One vector is turned by the same rotation once a step. Each row is the vector after some number of steps, and that number follows the row.
The counts run from 0 to 364.
[ 89 208 161 134 130 133 148 155 136 147 112 145 123 106 123 142 139 111
 118 121  97 169 113 153 153 131 116  95 135 158 115 134 124 126 146  88
 132 154 106 135 115 165  79 152  93 118  84  95  97 103 155 144 137 127
 160  73]  74
[ 81 169 143 149 119 160 165 152 122 151 140 144 151 116 116 141 135 122
 150 135  99 188 125 136 161 123 114 124 103 154 134 173 111 149 158  96
 121 142 109 141 113 167  81 156  78 122  96 122  92 109 151 141 172 125
 160  90]  70
[ 94 168 186 170  98 153 153 155 134  96 134 174  90 136 132 130 143 142
 133 138 132 190 129 137 149 142 127 117 143 141 125 136 127 116 148  78
 140 152  97 114 106 159 108 159  77 162  80 142  94 150 136 128 142 129
 150 100]  138
[113 163 150 162 120 152 151 164 122 115 129 179 110 137 102  97 143 132
 163 148 128 134 134 136 160 142 128 129 152 120 134 126 121 114 144 124
 146 153  94 107  90 139  87 148  61 162  50 117  90 153 139 158 123 132
 172 120]  292
[105 145 130 161 103 168 179 159 116 145 140 156 125 129 128 116 144 136
 152 156 135 214 119 125 160 109 139 115  75 143 132 151 129 146 172  76
 129 141 118 121 103 160 104 154  90 127  91 132  89 118 128 139 140 125
 157  97]  190
[ 91 177 140 142 112 151 139 152 128 155 132 130 123 111 133 126 118 100
 114 131 118 201 119 134 150 113 124  77 123 168 111 128 142 120 160  81
 138 143 117 138 116 189  92 160  95 122 104 111 106 104 151 140 143 120
 164  66]  195
[125 136 138 157  96 166 155 174 101 120 112 183 137 146 105 106 154 152
 177 160 139 139 144 143 162 122 108 144 146 130 145 141 146 129 144 101
 143 153  99 143 112 145  98 143 104 157  56 120  99 161 142 142 129 112
 182 117]  49
[112 164 150 152  98 154 106 159 115 117 125 167 128 142 107  91 110  98
 155 136 146 137 142 149 154 136 133 103 148 148 129 117 140  94 116 110
 151 145  89 124 113 164  85 137  93 153  61  96  93 138 149 135  84 119
 172  87]  167
[111 158 129 145 131 153 173 166 118 135 105 165 147 115 115 116 157 134
 160 135 146 160 137 140 154 111 131 111  89 114 143 144 127 162 153 104
 156 133 113 148 109 156  84 136 107 139  70  68  73 115 135 149 106 115
 181  83]  359
[ 95 148 108 152 123 143 175 136 110 153 104 140 124 122 146 115 143 118
 151 150 133 185 146 149 166  93  81  91 111 146 136 128 124 122 144  72
 129 134 108 128 134 165 105 171 129  84  71 113 128 125 148 145 129 108
 192 109]  267
[100 152 129 157 110 165 164 164 113 144 148 155 161 130 106 114 131 115
 184 152 114 168 144 143 166 121 110 134  97 148 156 181 104 139 143 102
 114 132 103 129 103 149  78 144  77 121  76 122  95 115 147 130 157 121
 162 110]  346
[ 90 153 104 137 129 156 126 147  99 158 113 143 159 120 111 103 114 104
 152 142 130 140 143 136 167 111 104 108 130 139 133 130 129 130 142 132
 152 142  99 150 130 179  83 159 105 118  74  95 108 137 168 167 129 110
 208  86]  285
[107 169 146 155 125 145 131 165 125 115 130 170 122 131 100  93 124 105
 159 139 130 126 144 138 156 141 123 110 155 129 133 124 118 104 130 133
 154 144  92 118  96 151  76 145  65 157  51  97  93 140 150 156 112 133
 175 104]  290
[111 162 138 146  98 167 134 173 112 141 144 158 168 131  99 105 121 101
 171 137 125 161 139 142 156 125 133 117  99 154 147 164 128 133 132 104
 133 133 104 141 100 161  67 126  86 141  80  94  78 103 147 122 118 120
 158  81]  117
[ 96 185 138 147 104 150 131 144 117 166 131 151 113 141 117 110 118 108
 137 150  98 165 101 150 176 128 124 114 146 182 110 127 132  90 149  92
 111 170  97 107 115 158  92 157  85 105  72 134 110 128 152 152 132 130
 165 106]  229
[ 94 158 120 151 142 148 142 157 117 134 128 152 149 110 108 104 123  97
 154 132 141 144 151 125 152 121 119  96 118 118 136 135 118 142 144 140
 167 125 103 144 105 172  75 151  78 142  71  77  89 123 152 163 124 124
 195  82]  9
[ 74 152 127 156 132 155 176 136 111 148 128 152 130 121 127 127 141 141
 150 153 120 184 125 122 172 116 107 135 109 129 131 157 104 152 169 117
 132 151 104 129 128 162 101 175  81 122  81 135 101 144 147 173 164 124
 188 113]  298
[ 85 198 144 152 146 122 158 147 143 132 122 147 113 105 126 119 133  91
 131 122 116 165 138 145 156 131 105  79 129 136 129 129  96 117 136 103
 138 134 101 116 104 156  77 163  72 113  69  90 101 105 151 149 130 133
 165  97]  304
[ 97 172 141 157 124 137 162 141 113 125  99 176 119 138 122 102 150 129
 171 139 134 138 142 165 174 129  99 126 129 126 149 131 104 110 117  98
 129 153  85 109 130 132  93 149 106 110  42 100 103 143 145 142  96 122
 180 126]  340
[ 93 154 113 143 146 149 149 154 111 142 119 149 157 110 112 104 125 104
 155 136 142 146 146 128 158 114 121 100 113 119 136 133 121 146 146 137
 164 132 103 144 114 171  77 152  90 133  72  78  90 125 153 170 122 120
 196  86]  8
[ 74 147 133 148 113 164 139 142  97 139 127 148 159 128 117 124 116 130
 162 148 121 158 142 136 165 125  93 138 135 146 140 160 119 139 142 125
 139 152  89 154 141 177  92 167  95 131  82 129 108 153 167 158 163 113
 197  96]  54
[ 91 156 139 157 116 164 181 155 117 140 139 158 146 126 117 129 148 138
 169 146 114 186 127 135 164 118 115 138  88 137 146 177 104 157 162  93
 121 139 108 133 109 153  90 149  79 126  86 126  85 119 139 140 158 128
 159 106]  68
[131 149 133 156 105 148 161 169 120 117 102 170  99 127 131 100 154 130
 139 142 166 173 137 139 151 106 133  85 121 124 125  99 156 119 148  72
 162 140 110 125 105 157 107 143 120 148  62  93 102 135 128 132  84 114
 176  91]  202
[ 91 168 182 167  97 152 164 149 129 102 126 172  87 135 136 139 149 154
 131 140 132 198 124 139 156 136 125 118 137 141 125 133 128 121 152  71
 137 159  98 117 116 160 116 164  84 152  79 147  96 156 135 134 141 128
 153 107]  139
[111 168 149 160 123 147 142 164 124 117 131 177 114 133  98  93 135 115
 163 144 130 128 139 137 159 142 126 119 153 127 135 123 119 108 136 131
 147 146  94 113  92 143  82 148  63 158  49 105  90 147 145 157 117 136
 169 112]  291
[ 78 160 136 145 131 149 153 138 111 128 110 155 138 116 129 124 131 131
 141 129 159 170 131 131 158 115 135 113  91 113 138 135 124 160 146 114
 167 144  95 150 140 177 100 155 112 135  84  88  75 138 146 159 101 116
 195  73]  129
[ 72 157 143 152 115 146 169 126 115 132 109 147 117 121 156 139 138 136
 136 134 146 208 141 146 161 106 104 101  94 141 139 139 116 140 142  65
 136 142  98 135 150 176 115 174 124 100  87 121 109 130 145 135 127 115
 178  95]  144
[110 136 146 155 101 170 157 179 113 115 130 155 152 114 117 133 141 134
 149 139 137 187 158 127 134 114 109 105 124 137 139 154 144 152 156  87
 155 124 117 164 103 182  87 149 100 164  98 116  97 129 150 126 167 109
 172  75]  85
[105 137 144 163  86 177 144 150  99 118 130 182 120 157 113  99 130 149
 167 161 149 163 125 133 168 129 136 151 119 137 137 140 140 127 152 105
 142 163  91 121 118 150 111 150  89 158  66 137  86 167 135 149 110 125
 178 112]  172
[106 165 120 137 125 156 158 154 103 171  93 163 129 129 112 116 150 147
 145 155 115 144 102 144 173 115 123 136 137 143 115 125 150 133 173 107
 141 171 108 139 127 155  98 156 110 123  64 108  94 142 150 182 126 119
 196  99]  3
[ 81 185 157 146 121 130 134 136 118 127 102 163 113 133 124 117 130 116
 147 133 114 137 140 164 170 137  87 115 169 147 132 125 112  97 115 103
 133 160  79 118 137 154  91 164 100 115  54 113 116 152 163 145 120 119
 185 108]  337
